In the data rows, the value 128 means zero.
Two rows play each game, the first against the second. How much does the first row win by? 15 is about a draw, 30 a big win and 0 a big loss. Wins can go round in a circle: one row can beat a second, the second a third and the third the first. Each row has two weighted sums of its numbers, A and B, taken from their middle values. A row wins by its A times the other's B, less its B times the other's A.
125|137|109|111|133|115|125|108|115|112|124|101|112| 99|136|118|123|104|106
255|167|217|154|201|149|209|206|255|211|117|198|162| 96|172|169|212|136|255 12
 95|121|130|139|112|158|116|159|187|163|192|159|141|179|125|118| 83|120|106
145|116|109|115|137|154|104|134|138|165|133|142|115|127|101|128| 96| 93|104 18
148|121|144|141|147|123|107|120| 85|138|138|132|113|164|130|151|118|142|158
124|117|138|127|166|131|151|187| 99|147| 90|133|131|156|152|167|138|169|139 12
117|123|106|108|105|125|117|105|138|121|136| 90|104|106|103|113|102|103|108
108|132|125|123|108|107| 98|102|134|120|117|139|134|116|116|119|126|107|106 15
 96|138|131|103|122|107|131|120|154|144|117|154|161|118|120|122|159|134|131
146|141|112|158|108|118|117|104|125|121| 95|145| 96|139|108|130|118|131| 99 15
122|121|128|102|113|112|129|120|131|107|112|150|136|122|112|139|138|108|114
112| 94|129|104|115|130| 90|116|157|129|159| 82|113|112|125| 94| 88|110| 97 15
107|104|126|155|131|146|150|119|150|126|136|108|121|146|124|144|100|135| 30
120|128|110|118|112|122|122|140|124|108|108|118|119|132|135|131|142|137|136 14
104|103|160|127|141|117|121|114|115|115|145|137|146|137|136|126|116|116|128
106|113|121|129|154|126|129|130|136|126|171|109|138|121| 77|120|116|130|107 17
101|124|124|124|106|108| 99|154|145|150|148|140|150|126|108| 94|120|115|123
113|147| 99|105|113|146|137|111|129|121|124|116|119|121|104|149|103| 98|105 15
150|104|115|178|106|148|200|154|131|126| 88|104|115|162|179|173| 98|171|149
 96|126|109|105|114|130|131|100|126|128|143|107|123|121| 36|119| 94|111|102 18
114|117| 96|128|105|148|101|120|132|136|145|127|125|108|105|109| 99|100|110
111|115|117| 95|135|118|104|142|112|113|124|116|126|117|136|129|128|126|125 15
117|113|105|107|125|116| 97|117|158|135|139| 96| 97|103| 98|126|100| 97|117
161|106|107|126|151|147|143|121|134|181|121|144|127|122|132|153|107|102| 70 11
169|143|114|134|101|100|136|133|123|134|110|179|127|185|138|133|164|185|138
145|119|147|155|101|150|151|161|106|112|137|109|137|131|147|138|132|129|144 18
121|136|111|122|107|148|135| 96|114|115|124|123|113|127|110|114|131|120|114
162|187|166|118|151|119|161|225|153|135|148|146|164|118|240|117|202|172|158 15
129|134|120|131|129|146|131|131|147|143|148|125|113| 95|120| 82|140| 96|143
127|121|140|170|133|162|207|142|146|149| 95| 94|118|171|171|166|113|160|115 20
112|113|112|119|103|120|106|107|130|114|122|119|121|112| 99|116|121|101|100
148|124|134|163|144|140|127|149|115|113|110|141|129|143|178|153|120|149|113 15
133|102|146|135|124|134| 96|146|124|112|132|112|113|122|130|113|116|131|131
112|115|114|119|116| 99|109|115|128|114|126|131|119|123|117|116|136|136|125 15
124|124|134|111|143|114|117|118|133|142|132|125|126|125|125|129|129|138|102
122|112|111|121|146|184|123|117|116|116|148|120|135|139|125| 91|100|124|135 7
106|118|144|136|119|108|116|104|116|124|126|141|147|126|116|120|121|102|116
109|151|138|106|148|113|141|147|124|119|140| 91|158| 93|144|121|150|123|100 15
153|127|109| 87|112|151|132|110|147|126|107| 88|108|134|102|126|120|125|138
119|116|165|148|175|108|113|160|110|109|113|144|146|142|131|145|161|180|175 15
159| 93|109|155|149|135|141|137|117|146|122|143|121|139|126|149| 99|137|147
171|104|104|109|185|106|127|119|129|156|123|135| 98|118|116|135|140|110|122 18
128|129|143|129|144|106|113|126|120|105|130|114|150| 97|168|111|137|114|126
150|115|126|138|128|110|125|134|121|134|126|156|132|159|140|125|142|161|123 15
163|129|135|159|156|213|105|135|142|147|155|157|170|139|139|133| 99|116|107
127|106|147|158|112|110|100|144|123|120|121|131|117|111|132|124|131|151|154 18
127|137|118|133|107|115|141|132|157|141|117|123|106|117| 96|123| 98|111|102
107|138|139|116|116| 99|109|120|150|125|105|137|145|114|108|135|147|125|121 13
107|121|112|110|130|111| 91|107|124|103|132|104|115|103|140|111|129|107|112
191| 91|185|194|137|136|134|143|131| 94|118|184|148|126|148|175|178|132|144 13
118|128|124|109|154|119|122|120| 92|101|133|114|109| 56|139|142|124|107|125
126|137|165|169|127|117|180|185|111|116|146| 90|153|130|143|156|157|173|212 27
120|145|100|117|103|167|144|103|118| 99|131| 80|105|141|104|121|123|114|124
120|100|138|133|120|123| 99|103|102|119|143|127|120|119|142|121|122|107|127 17
125|128|113|127|102|116|124|108|133|124|114|115| 97|124| 90|124|105|129| 97
121|115|113|121|143|134|145|160|109|146|112|120|115|147|137|147|121|160|139 10
137|151|114|112|111|138|157|110|143|124| 86|125| 99|114|105|141|108| 99|126
199|178|187|129|174|133|120|163|120|151| 79|178|144|144|187|179|149|130|135 11
176|123|140|139|122|135|118|160| 95|135| 90|141|123|134|132|155|126|148|117
144|123|116|134|113|104|110|141|123|126|111|163|137|157|151|124|169|177|141 17
136|151|135|158|108|125|133|108|128|105| 93|143|140|100|107|120|142|108|139
133|138|123|144|123|118|143|126|172|146|102|119|100|120|122|133| 93|119|112 15
116|130|163|105|186|115| 96|171| 86|129|118|130|172|119|172|146|158|141|136
105|115|125|116|131|106|106|113|130|112|130| 91|115|112|110|130|114|114|121 15
153|143| 93| 95|120|165|142|103|149|130| 98|115|107|126|114|153|121|108|140
144|122|117|144|129|112|130|123|125|118|140|161|130|158|139|105|141|154|113 16
119|101|143|129|156|131|123|120|100| 95|137|118|110|106|136|134|173|111|103
118|131| 96|118|107|122|113|119|124|110|121|138|107|100|107| 37|137|102|104 13
152|151|123| 99|127|120|113|113| 97|111| 87|130|128|106|156|134|128|104|103
117|120|130|133|116|114|117|110|133|121|144|121|112|124|106|136|104|129|110 17
115|115|100|117|148|124|104|124|126|122|137|116|121|128|127|124|106|134|113
121|112|123|125|106|134|152|126|112|131|136|143|131|135| 99|123| 92|114|121 16
110|101|125|147|122|109|101|126|145|123|137|120|110|129|130|118|131|158|155
104| 90|156|177|134|127|151|157|129| 98|160|152|127|120|178| 84|181|129|138 18
116|145|156|152|112|150|146|153|128|174|163|141|190|100|121|146|203|152|154
 88|132| 85|109|108| 92|107|135|160|137|153|126|132|124| 99|107|111|111|106 18
131|146|133|161|121|114|116|118|103|108|122|160|152|122|110|125|146|116|100
137|123|133|134|107|129|110|124|111|115|131|120|130|118|129|122|108|121|122 15
116|118|121|108|153|127|109|156|122|134|132|130|142|141|148|133|135|146|137
106|132|119|104|120|120|136|107|128|130|121|119|109|122|109|137| 99|106|117 17
121|142|102|118|184|215|117|135|123|125|171|136|126|139|127| 98| 86|135|168
106|152|115|133|124|130|116|128|118|110|134|124|132|107|139|110|152|104|137 11
100|135|133|127|110|118|118|165|148|176|182|167|147|140|144|163|175|134|158
147|132|139|143|111|142|136|132|110|110|129|117|144|120|138|136|116|113|132 20
159|119|146|138|138|108|115|142| 96|130|112|155|110|157|133|157|131|160|136
100|116|116|123|121| 96| 97|115|135|116|132|117|123|120|111|117|124|139|129 15
144|145|150|118|170|108|137|133|154|134| 96|123|137| 92|144|151|138| 95|109
113|145|114|127|122| 95|113|144|119|139|152|138|109|115|175|105|153|125|106 12
109| 96|138|132|130|125| 97|148|122|108|141|100|116|124|141|124|124|149|143
102|121|111|105|112|123| 98|107|138|130|158|129|115|144|113|111| 87|110|129 14
118|116|140|138|137|113|122|132|144|130|124|115|124|119|111|142|142|149|135
139|148|111|107|106|132|163|130|123|112| 89|124|115|130|127|169|116|104|120 17
121|103|133|131|148|112|105|131| 99|126|125|113|102|151|119|160|109|144|160
114|146|139|127|120|121|145|123|122|135|125|135|161|117|119|108|118|104| 99 12
118|116|139|138|115|115|137|108|137|127|153|152|171|148|129|111|136|118| 98
106|118|120|126|103|110|103|104|129|111|134|126|131|113|109|109|117|105| 99 15
129|121|150|139|110|119|129|134|109|124|101|157|120|126|118|121|117|129|121
155| 90| 90|147|151|152|144|138|119|148|152|147|115|163|114| 87| 94|156|132 10
126|135|176|144|123|133|139|101|130|145|123|134|125|126|127|133|123| 92|134
128|119|126|126|114|114| 96|118|105|116|117|137|113|129|118|136|103|130|112 11
150|173|118|168|113|144|136|123|116| 94|110|139|129|106|121| 35|187|116|181
113|147|163|132|127|119|143|114|129|142|126|157|162|136|138|121|122|103|128 20
145| 98|131|148|131|132|126|132| 89|143|128|152|123|149|119|103|101|131|131
173|135|193|173|137|136|123|119|113|156| 95|202|159|192|128|158|149|127|158 16
120|108|188|151|155|134|153|164|115|119|122|165|139|169|176|132|159|160|160
161|124|127| 85|121|141|140|117|147|121|124| 98|136|145|122|150|133|123|145 14
127|149|174|149|133|118|173|119|118|169|117|141|151|113|137|147|130|109|120
117|164|103|132|117|166|126|123|129|120|119| 94|109|139| 89|145|149|100|147 16
167|137|149|133|161|149|113|135| 92|138|108|165|101|126|146|128|125|122|123
122|123|157|162|115|112|138|190|143|106|101| 98|131|113|151|148|168|192|230 29
123|109|127|131|127|114|113|106|124|128|134|127|127|144|110|133|105|141|120
150|155| 99|115|125|134|140|117|142|126| 77|138|115|133|125|115|159|131|143 14
112|123|142|131|123|111|112| 96|117|122|124|135|135|132|119|130|115|105|129
118|131|148|138|129|105| 97|110|129|124|103|160|154|142|111|137|131|114|113 15
131|110|137|129|118|115|120|115|121|128|122|125|131|137| 97|142|128|121|128
144|128|145|151|109|115|107|156| 93|125|102|166|110|141|137|141|124|155|141 15
116|124|119|131|125|128|113|110|114|122|155|138|109|137|136|109|104|123|103
129|109|137|115|110|134|115|118|111|138|119|145|124|125|115|125|108|126|105 17
137|156|113|125|127|122|143|118|121| 93| 94|106|121| 95|129|136|164|108|145
116|104| 97|122|110|150|177|122|106|127|158|105| 93|134|128| 88|112|138|103 18
121|131| 98|100|105|100|103|133|166|144|133| 90|115| 95| 93|122|115|100|115
160|157|124|117|133|166|134|117|116|121|103|139|110|124|110| 94| 91|136|144 15
184|202|167|127|168|100|117|158| 89|165|110|142|174|138|180|199|159|138|117
255|139|119|115|199|255|255|161|140|134|124|156|206|181| 97|247|160|191|192 5
112|128|112|124|160|130|126|109|129|113|177|115|114|135|145| 98|131|140|111
152|139|155|152|129|125|155|136|109|120|147|106|164|136|136|149|127|127|163 9
140|139| 97|145|114|103|116|116|142|127|117|160|119|165|138|118|150|168|134
110|155|114|160|144|196|154|105|122|125|141|101|148|180|160|181|130|113|124 23
112|125|117|112|116|117|118|107|114|108|119|111|107|108|114|134|112|106|109
113| 87| 93|140|130|125|132|123|111|115|128| 97|109|149|114|154| 98|150|136 12
116|140|162|140|146| 96|188|137|105|122|158|148|133|163|151|128|120|174|147
110|147|121|131| 96|128|119|110|125|117|129|128|142|111|103|111|120| 98|117 15
111|120|127|120|112|108|107| 99|128|128|120|128|130|124|104|123|104|110|111
117| 86|115|130| 99|139|124|134|116|113|136|119|104|121|126|119|122|123|123 15
104|121|127|125| 98|124|102|117|139|136|137|151|150|131| 97|104| 36|100|114
115|152|116|146|129|108|120|109| 97|143|119|172|156|121|140|105|153|118|121 19
 91|146|124|146|128|121|101|125|125|132|151|155|135|129|161| 98|147|107| 74
135|112|124|127|101|132|124|151|110|142|111|155|110|149|147|131|129|153|125 16
124|121| 92| 88|101|125|105|112|149|119|146| 89|100|106|101| 90|109|108|107
124|145|121|156|113|129|116|108|117|100|124|142|136|108|121|114|136|125|124 15
116|136|121|154|172|103|105|126|101|128|129|173|149|152|175| 88|133|116|107
125|132|123|139|108|138|165|120|129|125|110| 97|118|137|119|128|112|134|119 7
122|108|137|140|123|116|111|105|115|117|121|109|119|130| 98|146|118|129|131
 97|177|146|125|103|105|112|160|170|132|106|117|168|100|122|147|166|127|136 20
 96|100|110|115|121|133|113|125|151|134|190|110|112|119|109| 81| 88|130|103
137|121|134|165|126|110|119|118|106|110|111|175|156|125|111|119|137|115|105 15
106|144|112|110|123| 97|120|115|123|123|137|146|108|140|144|116|125|108|107
109|114|105|124| 83|114|107|103|124|117|144|135|105|128|118| 96|117|117|110 15
143|124|153|135|121|118|125|114|132|131| 96|109|121|141| 99|167|121|134|130
111|131|101|117|105|136|121|103|141|111|125|110|107|109|106|107|124|106|123 17
107|202|127|150|140|146|141|106|162|152|163|164|161|113|141|109|150|119|158
111|103|124|140|152|153|105|142|126|114|154|101|105|126|146|104|136|139|121 19
 67|116|133|115|147|132|114|117|139|134|110| 93| 97|102|120|147|121|115|106
115|126|116|102|132|114|111|104|127|121|130|129|122|129|122|120|122|116|116 12
141|130|165|173|118|109|175|209|135|115|133| 88|154|134|149|147|169|192|245
130|127|124|125|131|116|118|128|107|108|124|115|130|114|133|128|116|122|127 17
126|139|155|118|135|117|128|118|142|152|101|150|143|111|116|141|143|117|103
139|101|109|134|101|171|123|133|100|114|131|121|115|123|134|126| 88|106| 98 10
105|130| 94|116|108|141|124|109|118|103|139| 98|100|125|105|121|114|120|109
138|110|137| 87|132|202|142|168|118|140|176|102|177|188|156|125|130|183|134 13
110|112|150|138|139| 91|128|138|120|103|128|151|134|130|144|139|131|163|139
150|136|133|122|116|120|120|136|149|183|179|149|110|108|109|143|101| 97|114 15
124|117|139|116|128|136|108|107|119|133|124|145|123|126|124|115|109|111|118
108|135|141|121|132|111|129|126|156|138|107|130|136|106|111|141|146|137|128 18
138|121|104| 93| 98|145|137|109|150|120|139|104|110|130|104|113|117|123|123
149|139|124|128|116|126|129|110|144|132| 82|148|105|136|110|121|123|120|119 13
141|131|143|162|115|118|114|163| 84|131| 97|179|126|124|142|124|151|145|140
113|138|121|129| 99|122|128|113|124|119|115|131|125|100|112|114|137|110|121 19
132|131|139|104|158|116|120|120|123|157|127|135|124|132|140|134|130|134|101
120|115| 93| 95|112|116|115| 99|140|129|130|111|108|119|108|126| 96|108|107 14
155|123|146|101|205| 44|114|175|183|210|184|157|152|145|136|160|120|131|144
117|108|139|104|142|112|103|115|107|103|129|105|106| 93|138|130|121|103|123 11
 97|108|124|138|131|144|105|102|158|142|188|206|133|139|114| 85|121|128|123
153|149|114|129|102|102|122|115|133|132| 88|162|125|172|116|125|146|158|125 14
115|143|162|104|187|135|140|209| 93|151|106|155|174|147|180|160|174|155|155
139|112|118|142|116|106|113|136|112|121|126|148|123|150|137|123|146|164|124 18
128|144|107|154|115|142|162|128|116|117|105|120|117|139|147|156|110|141|136
117|110|115|145|118|111|107|120|122| 90|138|133|118|137|136|113|136|148|127 16
123|135|157|129|129|116|135|125|116|115|156|141|135|154|148|106|115|143|131
139|133|131|113|140|120|128|121| 89|118|124|141|109|146|146|131|130|129|116 17
108|109|130|115|142|124| 94|108|129|132|130|132|128|160|118|123|121|122|136
110|112|129|136|133|134| 96|157| 99|114|115|148|113|120|151|121|154|135|125 22
115|112|108|109|126|113|117|102|120|127|138|122|112|136|118|126|124|136|102
120|103|128|130|135|105|121|105|103|121|150|138|136|149|141|132|122|127|131 12
112|136|119|129|101|129|125| 98|118|116|127|122|123|114|101|113|114|112|105
128|166|129|141|106|150|146|122|117|109|110|146|146|114|100|115|148|108|134 15
123|148|187|146|175|115|160|164|165|140|102|163|208|130|132| 96|113|112|134
112|116|137|138|105|126|135|126|132|126|141|103|137|106|114|122|135|113|125 8
 99|133|111|152|104|105|110|106|150|118|138|132|137|114|125|104|141|133|145
135|140|127|134|128|138|151|122| 89|112|153|110|137| 93|154|145|106|106|127 15
170| 88|186|186|199|156|136|189|100| 91|154|149|108|131|191|135|127|167|127
129|151|107|124|101|100|136|117|157|131| 90|132|113|130|115|133|127|126|131 13
104|142|137|125| 89|139|150|110|135|139|133|124|153|126|102|114| 99|114|104
107|101|142|122|127|109| 98|115|109|112|137|120|124|117|127|122|112|113|119 17
178|169|124|151|118|160|138|157|128|133| 80|149|130|124|116|149|153|114|145
123|161|117|134|151|121|165|110|117|124|113|119|156|101|128|121|166|130|157 18
177|102|178|155|156|130|174|209|111|131|145|222|112|147|195|150|177|190|138
120|110|104|113|111|113|102|143|139|145|149|123|121|108|123|104|123|104|106 13
118|116|115|109|134|126|107|137|114|134|126|128|105|141|134|133|115|138|120
130|119|126|116|117|152|126|103|112|122|117|115|109|117|113|118| 96|115|111 13
131|160|142|184|125|182|133|156|114|115|109|169|141|119|159|130|164|141|150
195|115|255|119|255|153|144|255|185|145|104|159|255|161|213|236|211|214|240 17
166|118|117| 99|124|181|158|125|120|110|111|118|134|162|134|143|128|125|135
115|140|124|120|125|131|156| 99|125|139|121|119|136|116| 90|108|122|129|119 17
127|111|119|120|106|125|123|143|112|121|109|143|107|133|134|132|119|146|120
145|157|182|199|110|171|140|159|174|164|120|157|144|204|140|172|160|151|163 26
124|115|155|124|144|111|127|173| 99|135|109|128|144|120|140|141|136|162|174
116|136|120| 88|135|119|141|115|110|110|156|137|123|154|150|115|138|125|119 11
105|117|110| 98|148| 94|124|106|121|121|139|118|128|136|138|135|132|135|111
130|138|138|112|143|102|101|114| 96|111|116|128|116|140|148|139|126|117|118 16
167|121|103|108|117|102|123|112|178|158|119|109|119|101|121|154|137|121|150
127|136|141|133|160|202|153|120|126|123|130|140|151|143|152| 98|142|126|147 25
130|112|139| 95|117|108|122|136|144|146|134|104|133|120|136|158|108|137|137
135|122| 96|110|103|162|131|119|101|107|123|116|108|134|119|125|103|113| 96 12
 93|122|154|131|156|159|105|163|165|129|102|114|165|135|114|166|164|193|211
134|144|114|133|103|189|185|115| 90|158|148|110|109|163|118| 87|122|164|114 14
102|105|141|137|114|117| 97|120|130|113|141|115|116|114|119|112|120|123|125
135|109|101|118|105|127|124|131|125|116|118|133|107|128|120|109|145|130|139 15
119|123|121|138| 98|133|171|124|123|137|112|106|117|135|118|131|113|151|122
121|112|122|118|145|142|142|173|108|167|122|142|111|162|153|141|136|170|140 14
178|111|102|126|147|170|145|121|119|150|114|137|140|130| 95|146|125| 93|103
142|100|153|148|143| 91|153|146|112|103|132|167|154|149|148|140|145|174|137 12
105|129|118|118|101|135|134|105|128|118|119|108|120|117|104|121|106|113| 99
163|126|100| 86|133|132|133|120|123|124|117| 98|100|106|120|123|113|118|101 16
124|131|130|128|111|137|110|111|110|107|100|129|111|164|117|148|117|106|100
137|136|105|115| 98|135|124|102|126|121|103|122| 95|123| 99|123|109|107|105 15
127|141|130|107|100|193|141|120|141|105|127|110|108|191|155|130|147|149|155
150|124|118| 86|103|150|140|130|139|115|122|107|135|150|135|151|141|118|144 14
 98| 99|106|132|153|154|119|137|162|136|167|122|110|174|189|104|182|177|121
123|118|120|123|103|128|118|125|120|127|141|142|116|121|124|110|129|121|111 16
104|139|120|106|136|125|120|122|149|132|152|104|130|122|123|111|112|122|112
110|123|124|192| 95|123| 98|115|130|128|138|144|137|129|102|111| 97| 98|111 13
130|182|124|151|121|141|183|110|116|115|119|102|144|126| 57|130|148|131|155
225|139|125|116|183|225|213|140|111|159|108|140|172|148|117|184|159|147|151 17
170|142|120| 88|127|137|167|111|166|132|133|104|100|135|102|128|124|113|144
143|129|121|121|113|149|127|104|118|113| 98|117|107|114|108|121|102|107|110 16
100|127|106|100|116|136|122|131|119|123|181|130| 95|142|137|130|105|120|115
101|140|104|152| 93|132|102|118|156|116|160|144|134|110|138|119|175| 27|144 20
102|144|115|101|103|113|120|124|137|114|137|105|129|105|100|117|125|105|110
126|127|135|101|168| 95|130|124|106|134|136|132|127|156|149|142|131|147|132 14
